One turn moves each row of this set onto another row. After a few examples, where does it send each row asked below?
kivuk: [ 28  -4 -41 -16   3   4  25  -7 -52 -18 -19  12  -1   1  16 -28  -6]
Vazu: [ 31  -3   1 -50  25 -15  -6 -31 -10   3  21 -10   3 -11 -12 -15  12]
pufun: [ 39   5 -31 -24  28  -2  14  -9  16  -4  -2  33   3 -22  25  50  -5]
rasod: [-49 -13   1  30 -16 -32  20   3  13  20 -14 -13   7   4 -26  -2 -39]
Firof: [ -5  -6 -22 -13 -16 -18   6  29  13  57 -32  29 -16   3 -30  -3  -2]
vugen: [  4  11 -10  12 -13  12  22  38  -5 -29 -39  44   9  48  -9  12  -4]
kezap: [-10   5  29  -1  20  -2   3  29  20   0   2  22 -12  22 -59  37   0]
Fev: [-10  12   1  11 -12   0  -7 -25  19  20 -48  -5  23  14 -32  36  33]
Denin: [  5   8 -13  25  -7   3  27  37 -11 -28 -44  37   6  42 -18  18  -7]
Sis: [  3  11   1  27 -13  15  32  44  -8 -22 -25  41   9  42  -5  15  -6]
komob: [-14   6   0   6  -3   0  -9 -22  25  11 -47  -8  26  20 -33  38  32]
buv: [-11 -16 -20  10  -3 -11  32 -46  -4 -26  11  -9  31 -20  24  26 -27]
beleg: [-30  32   1 -27  26  27  -9  -7  13 -26  29   8 -24  -9  24  -3 -34]
Rav: [ -7  -3 -10  18  -5  -4  32 -39   6 -23  22  -6  30 -19  34  31 -22]
robad: [-10  -6 -18   9   4 -18  24 -48   6 -28  17 -15  22 -23  18  33 -30]
keben: [-24  34   7 -17  25  34  -2   5   3 -14  32   8 -26  -9  29 -13 -30]
nosez: [-20  38  -7 -29  31  25 -11   0   7 -23  21   9 -36  -9  22  -7 -32]
Vobu: [ 28   0 -29 -15 -11  10  27  -4 -45 -11  -4  14   7   5  27 -37   1]
rera: [-35  38   9 -20 -31  -2 -24  -4  43  -6  -6   1   3  34  -8 -17  -2]
vevum: [-22  44  12 -10 -38   4 -18  -2  38  -5  -1   2  10  36   0 -14  11]
Topin: [-22  47   0 -20 -30  -4 -27   0  41  -9 -14   4  -5  37 -11 -13   4]
godo: [ 28  -9 -12 -57  22 -14  -6 -29  -6  -5  20  -8   3  -9 -12 -10  16]
gog: [ 28  -2 -38 -25  32   4  14  -8  16  -7  -6  31   1 -22  23  54  -6]
Tibez: [ 21  -1 -36 -25   1  15  22   0 -47 -20 -14  22  -3   7  22 -34  -8]
fali: [-49 -22   1  34 -18 -22  29   6   6  18 -18  -4  18   7 -20  -2 -40]
Fes: [-14  -4  21  -8  26  -3   3  37  24   0  -1  23 -13  25 -57  33  -4]
viko: [ -8 -13 -29 -17 -14 -20   3  25  17  54 -40  22  -9   6 -29  -5   2]
zik: [-45 -13   6  34 -26 -19  27   9   7  30  -6  -8  13   5 -11 -13 -33]
sur: [ -9  -3  -4  -2  63  22   7 -15 -21  22 -17  -7 -11 -37   7  11 -17]
rig: [-16 -11  -9 -10  63  23   4 -15 -20  20 -15 -13 -13 -33   0   6 -14]

pufun -> Fev
Topin -> kivuk
Now find these:
Rav -> vevum
viko -> rig
rera -> Tibez

One turn moves each row of this set onto another row. After a few examples, where does it send each row asked below?
D: [  5   6  -6  17   5  -8   0  -9  10 -11 -16 -44   8 -12  24  31 -28 -30
   9  11 -43  28   2  34 -62  -4   1 -25  -7  -7 -17  18  16  -8 -45]
F: [ 11  -5 -57  30   3 -27 -38 -27 -47 -16 -39   2 -19   9 -12  -4 -18  38
 -10 -24 -25  15 -24   4   9 -33  -2  -5  -2  11  -5   4   5  21 -15]
A: [ -3  -6  -3 -32  26  -2   2 -38   9   1  18  12   4  -8  11   0  16  73
  -9   0  30 -12  13  17   6  -7   0  30   9  20 -23 -26  24  34   5]
L: [ 14  30 -10   2   1 -21 -20 -16  21 -13 -15 -27  -9  -9  11  33 -26 -39
  10  -2 -43  26   1  29 -46   8  -2   0  -7   1 -33  12  30 -30 -37]
E: [ -9   8 -29  18  22   7 -21  12 -20  -3 -29  10  -9  31 -30 -25  17  32
 -11   4  25  31  -2 -15  59 -10  -7  10  14  16  42  13 -31   4  -7]
R: [-17  20  27  33 -50  46  26  27  25 -16   5   7   5   9  -9 -12  10 -11
  35  -4  10 -41  11 -12   1  24  10  18   1   3   4  18 -43 -13   3]
Z: [ 43   1 -28  11  11   4 -28 -32  10  31  -1 -11   4 -11 -27   1  14  64
 -17   9 -15   8  16  20  -5  17  -5  32  12  18 -20  -9  25  41  -3]
B: [ -5  17  37  20 -46  48  25  23  41 -10   0   7  -6  20  -8 -18  10 -21
  29 -20  14 -11  -1 -27  23  17  11  11  34  -3  11  12 -31 -27  -6]
K: [-36  -1  -2 -45  20   5  10 -42  12 -18  20   5  14  -7  25  -1  22  56
  -9   0  27 -12  -1   9  17 -26  14   5   8   7 -14 -29  24  20   8]
M: [  8   8  28  11  -2  35  10  13  24  -8 -35  34   1  21   8 -21   4   4
  24 -23  39  40 -18 -47  34   8  28  -4  44   4  -9 -16 -11 -10 -13]
J: [-21  14  25  24 -53  44  29  35  30 -19   9  -8 -12   7 -13  -8   6 -14
  31 -10   3 -29  15 -16   9  15   8  25   1  -4  14  20 -34 -17  11]
P: [  0 -13   7  23   2   0  29   5 -22 -13 -22 -33  -6  31  10  -5 -17   4
  14   1 -42  -4  -2  17 -59  -3   6 -42   7 -16  20  36 -21   4 -58]
T: [  7  32  -9  -1  10 -10 -24  -4  20  -5 -11 -37  -5 -26  11  34 -28 -42
   5   1 -32  24  -2  31 -51   0  -2  -6  -9  -3 -18   1  33 -24 -30]
Q: [  3   2 -14  38 -19   9 -45  16 -46   3 -58  -3  11  25 -19   1 -13 -25
  13  18   0  -2 -36 -14   0   2   8 -24   6 -12  34  19 -21  12 -21]
C: [-33   4  -5 -50  19  -2  18 -45  18 -12   8  10  24   0  28  -4  21  56
 -18   6  27   2  13  12  17 -18   1   5   9  14 -10 -32  14  21  -3]

L -> C
K -> J
Now find these:
E -> Q
B -> D
M -> P

One turn moves each row of this set onto another row. After a few examples, where does it send each row asked below?
mimor: [-12 -29 -39  44 -27  -9   9  10 -19  -5 -30   4 -16  40 -80  25  24   2
  50]
rep: [-26 -26 -13 -16  37 -89  15   4 -37 -43  -8  15 -19  18 -53  -8   3  21
  59]
fip: [-24  -5 -12 -14  41 -84  -6  -2 -33 -40 -21   3 -27  11 -74 -13   1  34
  57]
Viriv: [-45   0   1  49  25 -73 -12  -3 -42  -9  20  18 -28 -21 -62  20 -26   8
  11]
bepak: [-54  -7 -34  38  56 -51  -1  21 -37  -4 -27  61 -19 -11 -54  58 -21  -2
  -5]
zuk: [-68 -49 -65   1   5   7   1  -6  -5  14 -31  19   5   9 -34 -31 -17   3
  26]
dof: [-29  -4  -1 -21  30 -84  12   2 -39 -37  -8  23 -34  20 -54  -4   9  27
  57]
koge: [-15 -12 -41 -19  34 -43   2  22 -53 -48 -56  64 -22  27 -39  38 -10  18
  22]
vik: [-23 -49 -30  29  -6  16  -8  10 -21 -27 -30 -13  14   7 -58 -23 -35  22
  34]
fipu: [-25  -5   6  27  27 -55 -20 -19 -49  15   7  10 -16 -38 -65   8 -23  35
  16]
reg: [-25 -44 -14  41 -22  25   2  34 -25   3 -48  12   1  10 -67   5 -25  19
  28]
tek: [-49 -15 -25  45  39 -44   4  14 -42  16 -17  60 -21 -14 -50  49 -37  -8
  -8]
sofek: [-29 -15 -19  27 -13 -10   3  -1   2  45 -33  42 -23   6 -64 -13  36   3
  44]
dol: [-37   3 -45 -17  51 -55   2  26 -32 -40 -64  65 -28  26 -51  20  -2  10
  26]
Vogip: [-50  -9 -26  -4 -44   5   2  10  -1  23 -35  49 -25   7 -55  -9   8   2
  26]
pab: [-19 -35 -26  16 -48  10   3   7 -18   3 -30  12 -21  18 -76  35 -17  -8
  51]
Bakek: [-25 -11 -33  27  47 -24 -16  -3 -52   0 -31  59 -16 -23 -42  50 -46   4
  -7]
zase: [-62 -20 -65 -19   3   4  -6 -17  10   0 -26  23   7  -7 -49 -24   0  13
  28]
vof: [-33 -58 -24  19 -40   1  13  13 -26  16 -33   2 -18  31 -61   6 -15  -1
  57]
Nipo: [-24 -15 -20  29 -55  -9  12  18 -33  11 -38   3 -11  35 -63   9 -18  22
  36]
zot: [-57  -2  -6  32  35 -71 -19 -22 -43  -3  12   1 -39 -18 -75  11 -13  17
  34]
bovo: [-33 -29 -61 -14  25   3   1 -24  -1  11 -52  25  16  -7 -32 -24 -36  10
  39]
Zusi: [-29 -48 -65   0  -3   8  -4 -22  -6 -21 -21 -16   8   3 -69  15 -25   3
  52]
vizo: [-34 -19 -30 -14  63 -68  11  24 -29 -37 -48  60 -25  16 -48  37   1   4
  44]
Git: [-33 -21 -59  16  24  -1 -10 -32  10   9 -22  41  -4  -7 -37 -35   4 -16
  30]
dogos: [-57  -7 -29  42  53 -40 -15  -5 -44   4 -19  46 -40 -16 -63  58 -35 -11
  12]
setof: [-35 -37 -14   9  -9  21   2  34 -10  14 -64  44  -3   5 -48 -24 -10  19
  30]
mebo: [-46  -7 -29  40  54 -34  -3   0 -45   3 -15  50 -22 -15 -53  58 -41  -5
  -3]
Nes: [-51  -7 -28   9 -14  -4  10   9 -11  54 -51  35   0  -1 -50 -19  -4  29
  23]
Devub: [-34 -42 -31  -5   8  13  -5   9  -5 -17 -46  20   8   1 -38 -52 -20  22
  37]
rinug: [-42  -2   5  30  33 -67  -9 -19 -42   1  25   4 -27 -23 -64   7 -25  21
  23]
ganon: [-38   7 -28  40  39 -35 -15  13 -39   2 -39  62 -35  -9 -61  46 -42 -10
  -6]
fim: [-48  -9 -39  -4  50 -50   0  15 -43 -36 -50  69 -48  26 -48  44  -7  -8
  36]
Neta: [-25  -2   3  42  28 -63 -22 -14 -41   2   3   0 -31 -23 -81  15 -38  13
  26]
notag: [-41 -23 -44 -11  57 -57  20  29 -33 -30 -51  74 -18  21 -36  30  -6   0
  25]
sotak: [-62 -39 -26  12 -32   1   5   9 -13  40 -31  33 -20  14 -44 -27  -8   0
  32]
kof: [-47  -4 -13 -14  33 -82  -4   1 -42 -42 -18  23 -49  22 -60  -2  14  21
  58]
bal: [-15  -6   0 -19  15 -76  -4   7 -52 -34 -18  16 -23  12 -60  -4  13  50
  46]
dor: [-16 -35 -80  34   9   0  -5 -21  -9 -39 -19   5   4  29 -54   4  -7 -14
  36]
gili: [ -5 -37 -53   9 -13  -3   2 -11 -26 -30 -38  -8   4  31 -45   4 -49   2
  52]
Gapa: [-33 -12 -34 -12  51 -50  19  23 -42 -35 -47  69 -31  29 -43  47  -6   1
  31]
dufad: [-33 -19   7  42  19 -76  -1  -8 -45   0  24   0 -23 -18 -65  10 -27  13
  27]
pazit: [-43 -69 -64   8  -2   5   8  -2 -19 -11 -34 -10   6  27 -53   3 -26   2
  52]
dip: [-23 -14   4  -3  33 -91  -1  -3 -35 -41   0  19 -34   4 -55  -2  -3  12
  59]

fipu -> Bakek
dufad -> tek
sofek -> Git
Now find these:
Viriv -> bepak
gili -> Nipo
fip -> Neta
pazit -> vof
kof -> zot
setof -> Devub
rinug -> mebo
Vogip -> zase

